In the data rows, zero lies at 4.5, halfway between 4 and 5.
Some points, one per row:
[2 0 9 3 7 4 4 5]
[1 3 7 4 7 6 2 5]
[5 6 2 6 1 5 7 5]
[7 5 9 7 6 4 5 4]
[6 5 4 4 4 4 7 5]
[6 0 7 4 6 0 2 8]
[2 6 1 3 4 8 2 3]
[4 6 1 4 2 6 3 4]
[5 6 5 8 5 5 2 2]
[4 7 4 5 5 6 2 4]
[7 4 7 8 7 2 7 4]
[5 4 7 4 5 5 6 4]
[7 4 1 6 1 5 8 6]
[3 6 1 3 8 7 4 3]
[6 4 8 5 4 3 6 4]
[5 3 5 5 5 4 6 4]
[5 3 6 5 3 5 8 5]
[6 4 6 5 3 4 7 6]
[4 3 2 2 6 5 5 4]
[6 4 3 6 5 4 4 6]
[3 5 8 4 9 1 0 5]
[6 2 6 4 4 3 7 5]
[4 4 4 5 5 6 4 4]
Then 16 other points, each followed by its number:
[6 4 4 5 1 4 7 6] 0
[7 4 8 7 3 6 7 5] 1
[2 4 6 3 8 6 2 5] 2
[3 8 1 4 4 5 2 3] 3
[1 7 0 0 2 8 2 4] 4
[3 2 5 4 5 3 2 5] 5
[6 4 9 7 5 4 5 4] 6
[4 6 2 3 5 5 4 4] 7
[6 6 2 5 2 2 8 6] 8
[4 7 7 4 9 2 0 5] 9
[2 8 0 3 4 7 2 3] 10
[5 4 6 5 3 3 7 4] 11
[2 7 0 4 3 6 1 3] 12
[4 4 4 2 6 3 5 5] 13
[6 5 2 5 7 4 3 3] 14
[6 6 3 5 1 4 7 5] 15
Which of these numbered points is nearest to each point below, ignoring the 2 directions in which the first points spread most? Its number follows each.
[5 5 3 4 5 4 5 4] > 7
[5 4 7 4 3 6 6 4] > 1
[6 5 3 7 6 5 3 3] > 14
[8 5 9 9 5 3 5 4] > 6
[2 3 6 3 8 5 3 4] > 2
[4 6 8 3 9 3 0 5] > 9
[4 4 1 2 6 3 5 5] > 13
[7 4 9 6 5 5 6 4] > 1
[7 4 9 7 7 3 6 4] > 6
[4 7 3 7 4 6 2 3] > 6
[2 6 0 5 2 9 2 4] > 0
[5 6 2 6 5 5 3 4] > 14
[6 5 3 6 2 4 7 5] > 10
[3 6 1 2 3 5 2 6] > 0
[4 4 7 5 4 4 5 4] > 11
[6 6 3 5 0 4 7 5] > 15
[6 0 6 4 5 2 2 7] > 5
[5 6 3 6 2 3 7 6] > 8
[4 5 2 5 2 4 2 5] > 12
